Rotation paths and how fast each direction turns (degrees each step)
Each turn is a multiple of 5 degrees from 10 to 175, or 0.
Each row of a path follows its step; steps can be skipped.
path 1
step 10: 6.0, -3.0, -21.4, 15.9, 0.3, 8.5, 14.3, -22.4, -3.7, -12.7, -4.3, 7.6, 5.6, -19.2, 5.9, 6.4, 10.1, 14.6, -7.3, -13.0, 14.4, -21.6, 2.9, -7.5, 23.6, 3.7, 13.1, -0.2, -25.6, -5.9, -19.2, 13.6, -6.7, -3.1, 20.0, 6.0, 5.7, 5.9, -4.7, -7.8, 1.6, -24.7
step 13: 10.4, -2.8, -10.6, -10.7, -20.2, 15.9, -3.6, -13.4, 22.4, -5.9, -6.8, 20.1, 9.3, 19.2, -2.1, -18.5, 20.4, -0.4, 15.1, -16.0, 13.7, 11.8, -6.3, 6.2, 25.2, -26.2, 1.1, 11.4, -13.6, -5.0, -1.3, 0.2, 4.3, 2.2, 8.9, 11.1, -7.0, -5.0, 10.5, -10.4, 0.4, -14.9
step 17: -13.2, -1.9, 8.3, -2.1, -0.4, 9.6, -4.5, 8.9, 5.6, -13.2, 4.5, -5.4, 11.5, -6.1, -7.9, 15.4, 12.3, 1.2, 35.2, 14.9, -7.0, 9.5, 5.9, 31.4, -10.0, 23.4, 9.3, 6.0, 10.2, 7.7, 6.3, 9.1, -12.7, -1.7, -1.7, 6.9, -1.5, -1.9, 15.8, -17.8, -12.7, 26.6
step 18: 7.0, 15.8, 8.7, -30.7, -19.5, -16.1, -6.9, -14.8, -3.1, -3.4, -31.0, -20.5, -6.6, 5.2, 4.0, 2.2, 1.8, 2.5, -10.3, -7.3, 9.9, -1.2, 3.8, 13.1, 8.0, 8.5, 2.3, -24.7, -12.8, 2.8, -2.9, 20.8, 11.9, -2.4, -1.3, 0.2, 20.9, 5.7, -2.3, -14.4, 16.0, 5.9
step 25: -6.6, 12.0, 4.7, 14.0, 5.3, 41.3, 17.2, 0.5, 12.1, 5.6, -3.8, 17.7, -8.3, -25.6, 1.7, 7.8, 15.3, -6.1, 6.5, -3.4, 9.1, 9.6, -0.3, 4.9, -12.9, -10.0, 4.7, 9.8, 24.4, -7.0, 18.3, 14.3, 5.7, 7.2, 9.3, 3.8, -10.0, 10.0, -12.5, 9.4, 16.7, -4.2
step 31: -10.6, 21.5, 24.7, -1.2, -12.7, -18.7, -11.3, 12.9, -6.2, -7.6, -9.6, -2.8, -15.6, 17.7, 4.8, -5.7, 4.7, 4.3, -4.6, -8.9, 22.7, 4.6, -18.2, -6.8, 26.5, 0.7, 4.9, -12.2, -9.1, 22.7, 14.8, 2.4, -7.6, 5.9, 11.3, -11.1, 0.2, 15.3, -5.9, -11.0, -9.0, 16.3
step 32: 7.8, -5.2, 2.9, -20.5, -5.7, -19.5, -3.6, 9.4, -0.4, -11.7, 7.9, 7.4, 12.5, 11.0, -25.3, 3.1, -9.2, -4.1, 7.7, -9.2, 4.0, 6.8, -2.9, 0.5, -37.1, -2.4, -19.9, 2.9, -28.8, 4.0, 9.8, 10.8, -5.2, 3.7, 0.9, -16.6, -12.4, -24.4, -1.0, 7.4, -9.5, -3.8
step 36: -4.1, -1.6, 1.7, -20.1, 30.1, -12.8, -0.9, 6.4, 14.7, -4.0, -9.7, -3.9, 0.0, -4.5, 19.2, -5.7, -3.6, -7.7, 20.7, -3.5, 16.9, -25.4, 30.1, 8.9, 17.1, -6.9, 5.6, 15.2, -1.2, -6.6, 13.6, -0.2, -8.2, -11.0, -14.1, -21.4, -1.1, 14.0, -6.9, -1.9, 4.8, -4.2
step 38: 11.9, -2.9, -16.0, 4.3, -12.3, 13.0, 34.1, 1.0, 10.8, 4.4, -12.6, 17.5, -1.6, -21.4, 6.9, -0.3, -16.8, 20.2, 16.8, 5.7, -7.7, 6.1, 7.9, -5.3, 8.9, 2.1, -0.3, 8.9, 4.9, -8.3, -2.3, 22.4, 24.8, -5.0, 0.3, -4.1, 6.2, 5.8, -26.8, -11.0, 14.1, -2.8
step 41: 0.2, 0.6, -2.5, 5.3, -6.0, 28.8, 7.7, 6.3, 14.1, -9.1, -23.2, 19.6, -1.4, 13.2, -8.4, 10.4, 17.1, -7.3, -6.5, -14.0, 2.2, -11.4, 16.4, -18.3, 3.2, -17.6, 10.2, 1.4, 23.5, 3.8, 10.2, 2.7, 2.6, 10.6, 14.8, 9.2, 1.5, 6.1, -21.6, -4.5, 27.5, -6.1
5.3, 8.0, -2.3, 2.8, 0.3, 4.5, 3.2, 1.7, 2.7, -5.5, -1.0, 1.4, -4.7, -1.4, -9.1, 4.9, -2.8, 2.7, -0.7, -4.5, 1.0, 1.6, -3.3, -3.5, 6.5, 1.1, -5.6, 1.3, 1.1, -5.4, 5.9, -3.0, 3.8, -0.5, 8.0, -4.1, -1.6, -8.0, 0.8, -3.3, -2.3, -2.5 | 115
3.2, -5.9, 0.5, -6.2, -3.2, 5.1, 10.7, -3.8, 0.2, 0.9, 4.7, 1.9, -2.4, 9.0, 1.0, 0.4, 2.2, -1.3, 7.4, -5.2, 0.2, -5.1, 4.5, -9.6, -1.2, 2.9, 0.3, 0.9, -0.4, 0.8, -2.6, -1.1, 6.6, -1.7, -2.7, 2.8, 0.2, -1.6, -1.1, -0.9, 1.5, -5.4 | 130
-6.7, 2.3, 0.4, 6.4, 2.3, -4.0, -1.8, -1.1, -3.1, -3.2, 0.2, -0.8, -3.0, 3.5, 2.6, -8.8, -7.1, -0.9, 1.5, 5.7, 5.7, -3.6, -2.7, -4.9, -0.2, 6.5, -4.1, -4.6, -5.8, -1.1, -1.9, -4.7, 6.8, -3.5, 1.4, -0.4, -5.3, -0.7, -7.4, 2.0, 0.8, 3.4 | 90
10.3, -0.9, 2.9, -0.9, -0.5, 2.5, -5.1, -0.9, -9.4, 1.2, 4.0, -4.3, 5.2, 0.6, -0.8, -6.7, -1.6, -0.2, 2.9, -1.5, -2.9, -4.2, 1.9, 0.1, 8.0, -3.2, -4.5, -4.0, 1.6, 4.8, 5.1, 0.5, -2.0, 5.5, -1.8, 0.8, -3.8, -6.6, 0.0, 6.8, 1.7, 3.4 | 140
2.7, 3.3, 3.9, 1.4, -0.9, 3.6, -4.9, -5.3, 8.1, -0.5, -1.5, 7.4, 3.1, -2.2, -1.3, -3.8, 0.6, -0.2, 1.8, 9.4, 1.8, -4.2, 1.1, -2.6, -2.9, 4.1, -0.1, -1.3, 1.8, 0.0, 0.8, 3.9, -2.5, -1.1, 0.6, 4.9, -1.4, -5.2, 8.5, -5.5, 11.0, -1.4 | 90
-1.3, -8.1, 6.0, 5.5, -5.3, 0.0, 1.6, -0.9, -1.3, 5.8, 1.4, -7.4, -3.6, -4.2, -12.4, -3.5, 0.6, 0.4, 0.6, 7.3, 1.1, 3.6, 3.8, -5.2, 1.4, -4.5, 3.7, 4.0, -5.9, -2.3, -0.5, -0.2, -2.9, -0.8, 0.4, -4.6, 2.4, -1.5, -1.8, -1.8, 1.7, -1.8 | 60
